In the data rows, the value 128 means zero.
Here is a table of points, one per row:
[114 150 146 117 114 109 122  93 192 121 185 166 113 163 116 189 120 128
 161 184 125 166 136 197 155  72 124 104 114 128 153  88 136 175 128 186
 151 142 119 150 157  84  79 134 152 144  84 154 114 131 111]
[ 87 134 125 171 139  92 176  96 143 111 160 102 152 143 113 113 105 127
 121  69 136  90 170  82 124  94  74 106 207  74 139 115 141 119 114  90
 201 125 185 121 141  96 100 141  97 110 109 151 132 139 161]
[165 127 135  72 123 129 114 136 100 148 155 151 107 185 157  90 110 121
 166 149  85 176 143 176 146 131 111  82 149 146 136 130  68 120 137 102
 183  90  88  94  99 137 138 135  78 146 165 153 120 195 162]
[150 128  86 126 111 144 101 119 164 140  49 198 143 105 140 149 155 133
 100 148 103 125 109 117 117 144 136  83 147  32 104 124  96 108 163 169
 157 142 130 128 137 116 167 131 120  95 102 115 135 118 147]
[125 105 115 101 131 161 109 175 150 159 198  81 114 160 142 127 150 151
  83  99 137 101 113  61 131 109 113 126 114 115 157  62 108  57 109 122
 111  94  83 101 150 104 119 106 211  82 130 115 105 112  91]
[103  77 112 123 145 120 146 159 108 167 136 115 162 127 113 148 103 133
  65 140  75 122 116 178 160  92 193 177  85 132 141 138 148  88 140  73
 102 166 125 121 151 145 148 119 118 157  86 145 125 148 185]
[150 124 142 160 152 120 202 156 110 144 118 149 190 101 149 111 148 181
 162  80 176 124  76 175 132 106 192  83 194 155 152  62 133 145 140 166
  96 122 122 131 102 184 149 108 123  88 185 103 142 184 132]
[107 103 156 105 110 115 179 203 168  96 125 120 170 110 166 141 117 114
 109 114 154 193 177  97 200 172 117 145 140 128 144 147 159 167 154 124
  49 116 159  72 135 122 107 123 123 160 117 114  79 136  99]
[154 108 115 185 159 165 142 136  97 128 103 145 100  93 115 207 149  96
 108 171 104 174 151 130 119 127 119 119 164 169 107 154 128 142 107 114
 129 109  90 116 165 114  86  64 142 102 129 162 144 106 105]
[114 148  95 102  90 150 127  77 111 143 166 126 129  87 165 130 148  87
 167 191 117 157  75 120 126  80 119 179 153  81 148 131 160 101 105  71
  86  94 167 122  70 100 176  55 153 140 140 118  92 122 110]
[140 125 151 139 131 116 146  66 144  89 146 120 122 102  93 147 177 166
  64 102 118 114 161 143 131 209 117 100 122 117 105  95 162 140  67  63
 128 149 110 153  76 115 136 133 147 129 181 132 158 164 108]
[128 164 116  84 178 104 152 100 135 179  99 124  84 135 108 169 172 164
 195  94 123  94 155 150 130 147 117 130 146 112  98 190 140 141 152 115
 106 127 195 108 132 130 159 176 149 105  94  52 173 145  69]
[145  99 105 129 162 119 137 128 176 122 130 135 127 131  59 105  96 147
  91 111 136 154  82 119 135 122 177 129 115 135 156 195  94 167 118 101
 135  71  99  93 118 121 142 152  77  74 124 119  92  85  79]
[135 129 156 115 106 149 146  84  94 147 163  70 154 139 145 111 141  89
 130 112  62 102 158 158 166 135 159 133  91 131 141 101 157 178 139 194
 142 126 152 122 132 150 191 140 105  90  94 148  99  56 110]
[117 121 203 140 132 133 150 158 116 193 117 139  79 147  76 120 171 130
 168 161  73  81 117  78  82 148 126 123 137 111 130 111 109 133 181 130
  86 142 110 224 160  95 134 112  77 125 139 122  92 118 138]
[183 134 114 142 148 121 126 117  64  95 187 125 180 100 110 167  86  79
 112 159 175  57  99 169 184 137  85 132 130 120 160 173 109 126 225 176
 158 139 115 172 147 117 121 118 147 124 172 111 120 159 107]
[ 76 121 159  99 135  83 186 117 122 119 130 124  61 150 155 163 132 154
  46 187 150 152 124 100 126 118 161 165 132 132  58 127 126  86 117 203
 175 117 104 142  94 153 179 114  98 124 147 119 116 157 120]
[105 127 184 127  90 120  71 169 151  62 116 123  95  77 170 148 160 103
 118  91  82  91 181 133 106  85 120 151 119 153 200 163 145 114 143 140
 113 130  89 156  65 135 115 177 147  88 108 127 188 174 132]
[143 160 118 167 106 108 104  98 174 151 138 148  62 137 118  90 146 114
 133  95 171  89 140 123 136 150 174 178 141 120  82 117 180 141 136 131
 141 104  93 103 167 116  90 122  99  82 122 180  88 166 185]
[122 157  57 137 139 120 120 111 200 110 100  72  98 185  82  84 103 141
 112 137  87 127 158 122 155 129 126 119 159 160 112 100 115 100 193 150
  86 119 159 161 115 190 109 147 177 122 148 176 115  90 113]
[140 120 133  88 113  98 103 119  96 127  90  82  97 145 148 169 123  89
  89 126 178 125 140 119 105  82 130 132 140 145 144 125  38 120 114 119
 117 167 164 126 135 112 139 176  65 114 159 114 109  89 189]
[110  78 100  78  69 139 133 123 124 127 125 133 146 135 132 118 103 122
  96 123 125  87 114 196 120 114  89  92 100 168  95 157 112 155  94 144
  97 110 129 144 198 143 125  63 121 103 124 153 159 169 143]
[ 71 190 139 139 139  89 115 159 118 121 141 211 155 174 120 151  85 106
  94 123 103 106  93 132 105 151  72 134 124 162 127  83 141 172 151  85
 103 106 131  86 110 114 184 146 147 108  88 135 122 123 119]
[101  93 127 100 130 166 152 127  74 118 121 186  71 167  96  71 123 125
 117  84 150 121 160 159  56 201 129 172 139  93 175 113  76 101 137 196
 124 147 160  82 122 154 121 107 140 163  95 117 141 108 121]
[155 113  79 153 148  83 160 158 130 147 120 101 117 127 165  90 160  46
  99 148 104 104  58 159 101 147 120  77 116 160 108 153 135 130 108 123
 154 215 157  82  68  97  53 131 130 143  89  91 119 132  85]
[183  88 111 156 154 127 104 107 144 111 152 115 136 170 225 136 115 157
 129 139 120 136 121 118 108 179 158 157  84 142 143 135 121 200 136 127
  98 127 125 161 118 123 111  93 128  68 119  93 113 117 177]
[127 176 106 173 104 190 160 112  79  71 204 115  99 133 121 121 128 119
  97 134 142 155 140 132  85  96 144  69 168 128 121 132 137 117 148 133
 115 138 116 150 122 170 130 183 120 145 105 100 105 119 131]
[170 151 169  98 136  84  96 112  80 134  91 139 174 126  88 104 122 108
 116 151 120 148 123 103 108 144 180 101 153 156 109 103 168  98 110 155
  96  67 118  93 112  87  84 117 126 141  62  86 119 113 170]
[ 90 129  85 199 135 119 105 129 166 151 143 140 161  98 201 128 155  92
 113  77  84 110 179  86 110 156 180 122  75 131 121 158  68 131  86 140
 126  53 143 157 150 113 125 142  93 167 200 119 166 148 101]
[134 156  69 117 133 127 133 157 102  96 162 179 110  61 101 103 120 192
 151 137 163 104 146 129 115 153  92 177 116 173 166  86 151 104 163 151
 178 130 160  87 172  98 124 123  82 116 185 100 162  68 181]
[122 119 118 152  87 127 123 148  78 158  57 108 122 119 100 157  91 128
 146 150 186 145 178 148  98 114 128  81  68  75 171  94 181 138 127  96
 127 125 116 106 136 120 157 112 167  79 147 154 123 166 103]
[106 192 132 129 181 150  82 143 120 144 117  88 135 102 170 146 150 191
 123 143 186  93 115 160 131 149 131 106 139 117 140 162 154 108 117 157
  81 115 111 121  97 128 150 132  93 189 115 242 116 106 113]
[ 58  84 121 135 135 112  66 116 119 208 141 152 101  41 108  89 120 167
 136 104 135 195 132 139 120 170  71  99 160 143  78 154 135 116 133 150
 171 151 206 154 107 151 103 146 157  98 143 103  41 134 142]
[172  82 132 135  38  80 106 148 146 124 138 121 136 108 119 180 122 173
 169  83 124 163 100 168  57 196  97 155 165 131 102 122 134  53 173  96
 148 169 150 145 136 160 130 115  69 158 123 116 143  97  79]
[103 143 126  96 135 107 140 116 135 132 125 127 153  90 151  54 144 100
 114 138 166 135 165 145 100 104 106 159 168 113 104 136 155 176 129  81
 129 123  57 186 176 100 153 130 183 173 141  87 154  72  97]
[177 118  83 111 130 158  77 100  96 120 130 116 153 123 121 146  37 135
 176 122 105 136 112  84 155 114 156 154 171 194 136  74 132 170 100 171
 106 197 103 136 150  90 146 152 125 174 163 131 127 185  61]
[109  87 125 124 124 182 143 113  76 109  83 137 134 162 201 139 131 180
 164 179 117 123  98 145 109 121 124 134 138 112 146 122 146 111  93  88
 137  89 140 130 153 142  78 190 136  98 115 151 135 102 116]
[104  97 145 106 115 165  92 114 169 141 116 189 119 186 140 115  52 110
 143 129 149 108 168 128 165 121 149 110 150 126 131 147 128  78  98  98
 106 150 140 163  94 155  95  56  94 108 133 101 129 105 138]
[162 125 116 117 162 154  66 213 110 134 124 129  72 131 108  94 114 103
  96 104 148 143 110 124 174 132 121 142 117 112 125  80 158 156 114 123
 185 128 167 190 131 147 139 106  89 150  60 152 170 121  98]
[180 100 158 122 183  75 117 125 139  96 160 109 125 103 103 131 118  85
 178 136 135 153 129 128 103 124 153 157  68  25  93 119 106 151 104 107
 102 119 107 117 105 183 128 174 158 135 141 157 167 134 142]
[ 96 153  91  56 153 109 132 142 133  66 110  72 169 167  95 172 175 164
 156 119  94 147 125  97 105 118 133 121 117  88 160 191 167 139 103 143
 166 104  95 145 116 122 119  84 129 111 155 124 131 142 154]
[160 214 194 149 114 131 142 142 198 141 130 106 167 139 150  84 112 131
 115 137 106 170 120 119 119 165 149 124 149 120 155 194 123  70  82 133
 122 152 182 161 184 114 103 173 178  88 173 151 180 142 126]
[163 129 157 104 180 141 150  76 155 161  89 130 122  76 113 111 139 133
 101 112  75 145 118 121  93  73  63 152  74 140 162 118 127  79 118 143
 101 132 104 115 175 157 106 145 106 158 100 105  92 150 130]
[147 151 116 162  59 144 191 158 125 131 115  78 109  87 121 104  46 147
 171 146 104  66 125 165 153 126 138 150 104 131  88 100  81 111  75 134
 150 120  99 120  91 104 124 142 144 151  90 102 108 104 165]
[138 112 129 202  94  77  85 131 101 165 134 146 153 205 113 120 132 179
 151 137 123 135 131  89 154  77 109 167 127 136 173 160 136 159 113 137
 138 146  76  86 102 178 130 117 137 195 161  90 165 130 110]
[120 150 144 103 154 144 130 151 113  89 111 126 199 147 121  98 171 145
 141 161 175 128 128  66 121  67 105 143  87 152  52 126  80 134 151 105
 151 120 168 115 122 137 130 108 117  99  84 160 150 152 115]
[142 131 177 111 115 204 110 138 152 123 123 121 144 112 122 134 121 134
 107 137 120  71 113 100 129 115 171 139 168 102 104 111 143 183 173 112
 189 162 135  76 110 140  96 120 168 163 194 109 133 155 116]
[101 136 163 150 135 144 123 145 173 144 101 162 184 138 104 177 172  69
 165 101 174  98 119 124 116 152 121 124 111 169 119 114 103 110  72 103
 157 113 135 163 156 194 125 136 162 196 135 132  45  96 149]
[100 105 115 105  88 155 156 105 132 142 146 135 124  94 130 101 155  88
 169 161 181 148 109  42 165 135 130  81  76 163 137 156 180 126 133 130
 122 146  95 115 107 129 160 163 120 164  94 170 197 131 176]
[146 134 116 126 118 109 178 123  88 117 101 162  88 149 121 160 145 148
 141  61  90 160 127  98 170 105 126  80  89 145  89 155 104 146 154 115
  88 119 145 141 112  83 127 139 166 144 147 174 113  87 165]
[ 80 133 163 188 165 162 102  83 136  61 110  81 109 138 130 121 156 106
 156 130 158 184  91 175 216 118  94 154 106 124 129 128  94 137 154 114
 108 166  97  84 149  57 186 101 138 141 111  92 161 125 152]
Along one direction, these points spread out more than along any other. Take the direction at right angles to it along which they spread out most. Then take the direction at right angles to both along which they spread out most. Go by this last direction. Where along it does each point below lie, from 0 to 99? The average is 50, and the first point in the table lies past the average. One standard deviation of the points above along it is 16.
[ 80 133 163 188 165 162 102  83 136  61 110  81 109 138 130 121 156 106
 156 130 158 184  91 175 216 118  94 154 106 124 129 128  94 137 154 114
 108 166  97  84 149  57 186 101 138 141 111  92 161 125 152] -> 60
[135 129 156 115 106 149 146  84  94 147 163  70 154 139 145 111 141  89
 130 112  62 102 158 158 166 135 159 133  91 131 141 101 157 178 139 194
 142 126 152 122 132 150 191 140 105  90  94 148  99  56 110] -> 63
[ 90 129  85 199 135 119 105 129 166 151 143 140 161  98 201 128 155  92
 113  77  84 110 179  86 110 156 180 122  75 131 121 158  68 131  86 140
 126  53 143 157 150 113 125 142  93 167 200 119 166 148 101] -> 26
[172  82 132 135  38  80 106 148 146 124 138 121 136 108 119 180 122 173
 169  83 124 163 100 168  57 196  97 155 165 131 102 122 134  53 173  96
 148 169 150 145 136 160 130 115  69 158 123 116 143  97  79] -> 30
[147 151 116 162  59 144 191 158 125 131 115  78 109  87 121 104  46 147
 171 146 104  66 125 165 153 126 138 150 104 131  88 100  81 111  75 134
 150 120  99 120  91 104 124 142 144 151  90 102 108 104 165] -> 57
[128 164 116  84 178 104 152 100 135 179  99 124  84 135 108 169 172 164
 195  94 123  94 155 150 130 147 117 130 146 112  98 190 140 141 152 115
 106 127 195 108 132 130 159 176 149 105  94  52 173 145  69] -> 45
[120 150 144 103 154 144 130 151 113  89 111 126 199 147 121  98 171 145
 141 161 175 128 128  66 121  67 105 143  87 152  52 126  80 134 151 105
 151 120 168 115 122 137 130 108 117  99  84 160 150 152 115] -> 68
[106 192 132 129 181 150  82 143 120 144 117  88 135 102 170 146 150 191
 123 143 186  93 115 160 131 149 131 106 139 117 140 162 154 108 117 157
  81 115 111 121  97 128 150 132  93 189 115 242 116 106 113] -> 53
[145  99 105 129 162 119 137 128 176 122 130 135 127 131  59 105  96 147
  91 111 136 154  82 119 135 122 177 129 115 135 156 195  94 167 118 101
 135  71  99  93 118 121 142 152  77  74 124 119  92  85  79] -> 59
[160 214 194 149 114 131 142 142 198 141 130 106 167 139 150  84 112 131
 115 137 106 170 120 119 119 165 149 124 149 120 155 194 123  70  82 133
 122 152 182 161 184 114 103 173 178  88 173 151 180 142 126] -> 22
[125 105 115 101 131 161 109 175 150 159 198  81 114 160 142 127 150 151
  83  99 137 101 113  61 131 109 113 126 114 115 157  62 108  57 109 122
 111  94  83 101 150 104 119 106 211  82 130 115 105 112  91] -> 54
[104  97 145 106 115 165  92 114 169 141 116 189 119 186 140 115  52 110
 143 129 149 108 168 128 165 121 149 110 150 126 131 147 128  78  98  98
 106 150 140 163  94 155  95  56  94 108 133 101 129 105 138] -> 58
[162 125 116 117 162 154  66 213 110 134 124 129  72 131 108  94 114 103
  96 104 148 143 110 124 174 132 121 142 117 112 125  80 158 156 114 123
 185 128 167 190 131 147 139 106  89 150  60 152 170 121  98] -> 63
[170 151 169  98 136  84  96 112  80 134  91 139 174 126  88 104 122 108
 116 151 120 148 123 103 108 144 180 101 153 156 109 103 168  98 110 155
  96  67 118  93 112  87  84 117 126 141  62  86 119 113 170] -> 72
